Rotation paths and how fast each direction turns (deg/step):
Each turn is a multiple of 5 degrees from 10 to 175, or 0.
Each row of a path follows its step; steps can be skipped.
Rotation 1:
step 0: +0.56  +0.21  +2.43  +0.47  +0.07  +1.71  +1.61  +0.82  -1.98  -0.03  -2.79  +0.04  +1.09  -0.11  +1.19  +0.96  -1.44  +0.57  -0.49  -0.23  +0.36  +2.52  -0.96  -0.99  -3.09  -0.49  -1.69  -0.08  -1.76  +0.83  -0.52  +0.65  -0.19  -0.77  +0.74  +0.57  -0.15  +2.62  -2.04  -1.38  -0.66  -0.79  -0.09  +0.57  +0.25  +0.06  +0.56  +1.25  -0.28  -0.30  +0.50  -1.40  +1.16  -0.11  -1.99
step 1: -0.68  +0.65  +2.03  -2.28  +0.88  -0.62  +0.31  -0.18  -0.19  +1.51  -0.28  -0.01  -0.98  -5.18  +1.61  +0.55  +0.48  -0.34  -0.01  -0.98  +0.90  +0.15  -2.62  -0.72  +0.38  -0.33  +0.15  +1.05  -1.13  -1.19  -1.59  +0.73  +1.28  -0.77  +1.94  -1.01  -1.38  -0.14  -0.53  -0.01  -1.15  +1.29  +1.75  -0.64  -1.27  -0.25  -1.12  +0.55  -1.05  +0.00  -0.38  -0.22  +0.15  +0.12  -0.05
step 2: -0.52  +1.44  +0.53  +0.74  -0.05  +0.19  -0.41  +0.79  +1.43  +0.97  +1.28  -1.16  +0.87  -0.70  +1.25  +0.95  -0.76  +0.04  +0.36  +1.05  +0.94  +0.22  -0.50  +1.03  +3.84  -0.58  -0.54  -0.15  +0.04  +1.36  -0.92  -2.09  +1.65  -1.81  -1.49  -2.45  -1.51  -1.49  -0.06  -1.63  +0.90  +3.32  -0.93  -0.63  +1.00  -0.64  +0.08  -0.36  -0.13  -0.73  +0.71  -1.75  -0.71  -0.95  -0.16
step 3: +0.70  +0.20  +0.02  +1.65  +0.82  +0.38  +0.49  -0.35  +1.04  +1.17  +0.85  -0.09  +1.61  +0.85  -0.55  -1.39  +0.56  +1.45  +0.22  +2.46  -0.36  +1.28  -0.71  +0.37  -0.57  -0.12  +1.17  -1.64  -1.29  -0.47  +1.81  +1.85  +1.87  -0.25  -1.33  +0.91  -1.59  -0.07  +0.72  +0.16  -2.93  +0.40  -1.40  -1.45  +2.46  -0.97  -0.47  -1.99  +2.07  -0.17  +0.50  -1.45  +0.87  -2.00  +0.15
step 4: +2.79  +1.94  +0.37  -0.46  -0.29  +1.33  +0.94  -0.97  +0.50  +0.05  -1.06  +2.00  +1.43  +0.18  +1.56  +0.99  +0.17  +0.80  -2.17  -0.76  -0.91  +0.83  -0.26  +0.90  -2.19  +0.74  +1.31  +0.72  -0.22  -1.40  +0.04  +0.56  -1.38  -0.27  +1.30  -0.69  +0.85  -0.45  -0.58  +2.33  +0.56  -0.61  -1.25  -3.29  +1.28  +0.38  +0.04  -0.19  +1.37  -0.48  -2.12  -2.01  -0.25  +0.14  -0.68
step 5: -0.05  +1.67  +0.06  -1.10  -0.57  +2.25  +2.55  -0.99  -0.89  -0.39  -0.83  +1.21  -0.28  -0.49  -0.33  +0.60  +0.04  -1.64  -1.02  -0.48  +0.14  -1.87  -0.22  +0.01  +1.80  -2.56  +0.50  -1.62  -1.44  +0.83  -1.22  +0.91  +0.27  +0.28  +2.23  -0.66  -1.09  +0.22  +0.19  -1.32  +1.42  -0.33  +1.54  -0.46  +0.99  +2.71  +0.52  +1.08  -0.26  -1.13  -2.59  +0.19  +2.00  -0.58  +0.07
step 6: -0.10  +1.17  +0.37  +1.60  +1.60  +1.63  -1.41  +0.31  -1.94  +1.57  +0.90  -0.50  -0.45  +0.52  +0.33  +0.51  +1.52  +0.29  -0.39  -0.26  +0.77  -1.32  -3.08  -0.44  +2.37  +2.11  -2.19  -0.07  +0.66  +1.07  -1.14  -0.77  +2.57  +0.25  -0.93  -0.98  -0.90  +1.05  -0.08  -0.16  -0.24  -1.56  +2.77  -0.09  +1.46  +0.99  +0.28  +0.93  +0.94  -0.17  +0.32  -0.53  +1.10  +0.84  +0.98
step 7: +1.00  +0.18  +0.50  +0.50  -0.50  -1.00  -1.44  -1.22  -0.48  +0.42  +0.98  -0.86  +1.65  +1.22  +1.76  +0.80  +1.23  -1.31  -1.53  -0.18  -0.58  -0.98  -1.19  -0.30  -1.06  +2.12  -0.76  -3.38  +0.26  +0.57  -1.43  +1.60  +1.47  -1.57  -0.87  -0.42  -2.11  -0.56  +0.36  -0.31  -2.36  +1.44  -1.84  -0.67  -0.41  +0.08  +0.21  -1.30  -0.26  +1.05  +0.47  +1.07  -2.04  +2.02  +0.54
step 8: -0.82  -0.59  +2.44  +1.16  -0.87  +1.30  +2.55  +0.12  +1.11  -2.53  +0.61  +1.83  +3.04  +1.77  +0.82  +0.62  +1.38  -2.48  -0.45  +1.40  -0.77  -0.61  -0.41  -0.10  -0.52  +0.44  -0.45  +0.45  -1.26  -1.66  -0.93  -1.57  +0.36  +1.51  +0.46  +0.94  -0.30  -0.30  +1.08  +1.20  -0.92  +0.68  -1.50  -1.06  -0.75  -0.80  -1.39  -0.78  -1.47  -0.77  +0.08  -1.42  -1.01  -0.40  -0.26
step 9: -0.01  +0.42  -1.14  -1.50  +0.29  +1.79  +0.97  +1.23  -0.29  +0.56  +1.74  -0.55  -0.54  -0.19  -0.82  -0.01  +0.62  +0.83  -0.19  -0.06  -0.17  -0.34  -0.51  -2.24  -1.36  -0.80  -1.28  -0.13  -1.23  -0.27  -0.68  -1.61  +0.45  +0.34  +1.95  +0.38  -1.18  +1.35  +2.20  +3.29  +0.41  +0.41  -2.59  +0.97  -0.31  +0.23  +1.25  +0.96  -0.11  -2.52  -1.82  -1.47  +1.98  -1.14  -1.34
step 10: -1.01  +1.99  -0.81  -1.83  -2.09  -0.83  -0.46  -0.04  +0.09  +0.45  +1.70  -0.76  -0.03  +0.76  +0.50  +1.55  -0.21  +1.49  -0.63  -0.45  +1.87  +1.14  -2.19  -2.30  -1.36  -0.59  -0.97  +1.13  -1.50  +0.32  -1.80  +0.75  +0.95  -0.75  -0.92  -1.09  -0.10  +0.19  -0.08  -0.54  +1.60  -2.44  +0.75  -1.53  +2.00  +0.22  +1.36  -0.12  -1.43  -1.55  +0.28  +1.80  +0.23  -1.14  +1.25
step 11: -1.98  -1.88  +1.81  -0.85  +1.51  +0.28  -0.52  -1.39  -0.34  +0.66  +0.65  -0.35  -0.38  -0.01  -0.37  +0.16  -0.01  +0.05  -2.63  +1.74  -0.59  +0.36  -1.49  +0.42  +1.78  +2.14  +0.76  -2.25  -1.59  +0.52  -2.89  +0.64  -1.03  -0.67  +0.70  -1.34  +0.66  -0.57  -2.00  -0.70  +0.83  -1.17  -0.45  +0.09  +1.50  -0.75  -0.29  -2.59  -0.53  -0.75  +1.82  +0.87  +0.03  -0.45  -0.52
Speeds:
-0.18  -0.02  -0.43  -0.44  -0.02  -0.28  +0.14  -0.08  -0.59  -0.24  +0.00  -0.24  -0.45  -0.12  +0.03  +0.37  -0.21  +0.25  +0.14  +0.15  +0.24  +0.03  -0.20  +0.28  +0.48  +0.34  +0.13  +0.60  +0.24  +0.17  -0.13  +0.08  +0.49  +0.02  +0.17  +0.03  -0.17  +0.38  -0.58  -0.28  -0.35  -0.22  -0.20  +0.05  +0.46  -0.07  -0.29  +0.36  -0.77  -0.35  -1.06  +0.26  +0.06  +0.12  -0.19 -> 80
-0.09  -0.11  -0.49  -0.08  +0.31  +0.11  +0.54  -0.40  -0.26  +0.10  -0.01  +0.18  -0.18  +0.34  +0.04  +0.76  -0.47  +0.69  +0.30  -0.49  +0.30  +0.49  -0.15  -0.30  -0.07  -0.05  +0.10  -0.72  -0.67  -0.27  -0.14  +0.10  -0.64  +0.59  -0.10  -0.02  +0.20  -0.14  +0.08  +0.13  +0.28  -0.28  +0.43  +0.03  -0.01  +0.04  +0.30  +0.34  -0.12  +0.17  -0.31  -0.37  +0.04  -0.01  +0.20 -> 70
-0.06  +0.14  -0.44  +0.83  -0.57  +0.13  -0.15  +0.57  -0.24  +0.38  -0.05  -0.79  -0.16  +0.18  -0.06  -0.10  +0.32  +0.48  +0.29  -0.01  +0.13  +0.31  -0.02  -0.48  +0.04  -0.27  -0.10  -0.25  +0.37  -0.21  +0.04  -0.44  -0.05  +0.03  -0.14  +0.42  -0.17  +0.67  +0.13  -0.20  -0.56  -0.15  -0.06  +0.00  +0.54  +0.06  +0.34  +0.30  +0.63  -0.17  +0.12  -0.03  +0.37  +0.10  -0.17 -> 110
-0.15  -0.31  +0.16  +0.01  +0.78  +0.31  +0.18  +0.67  -0.15  +0.61  +0.15  -0.12  +0.00  +0.49  -0.08  -0.36  +0.17  -0.35  -0.09  +0.13  +0.06  +0.01  +0.09  +0.60  -0.21  -0.11  +0.46  +0.06  -0.52  -0.15  -0.09  +0.20  +0.14  -0.22  -0.17  +0.02  +0.19  +0.17  +0.08  +0.40  -0.24  -0.40  +0.25  +0.79  +0.50  +0.06  -0.65  +0.54  -0.34  +0.04  +0.34  -0.38  +0.21  -0.01  -0.17 -> 130
+0.14  +0.69  -0.77  -0.36  +0.19  +0.15  +0.30  +0.27  +0.13  -0.12  +0.54  -0.15  +0.33  +0.13  -0.04  +0.43  +0.29  +0.15  -0.46  +0.34  -0.17  -0.17  +0.49  -0.16  -0.12  +0.04  +0.02  +0.28  +0.01  +0.10  +0.30  +0.10  -0.22  +0.47  -0.20  +0.05  +0.31  -0.07  +0.65  -0.51  -0.51  +0.22  +0.01  +0.03  -0.23  -0.70  -0.49  -0.43  +0.02  +0.17  -0.14  -0.39  +0.00  +0.06  -0.57 -> 70
+0.23  +0.08  +0.31  +0.05  -0.10  -0.71  +0.21  -0.67  -0.14  -0.42  +0.14  -0.11  +0.68  +0.29  -0.27  -0.64  +0.83  +0.17  +0.28  -0.26  +0.00  +0.39  +0.13  -0.21  +0.21  -0.17  +0.00  +0.26  -0.44  +0.26  -0.08  -0.03  +0.20  +0.40  +0.46  +0.10  +0.13  +0.20  -0.14  -0.39  -0.30  +0.04  +0.55  +0.02  +0.25  +0.18  +0.02  +0.02  -0.43  +0.36  +0.26  -0.08  +0.19  -0.69  +0.02 -> 145
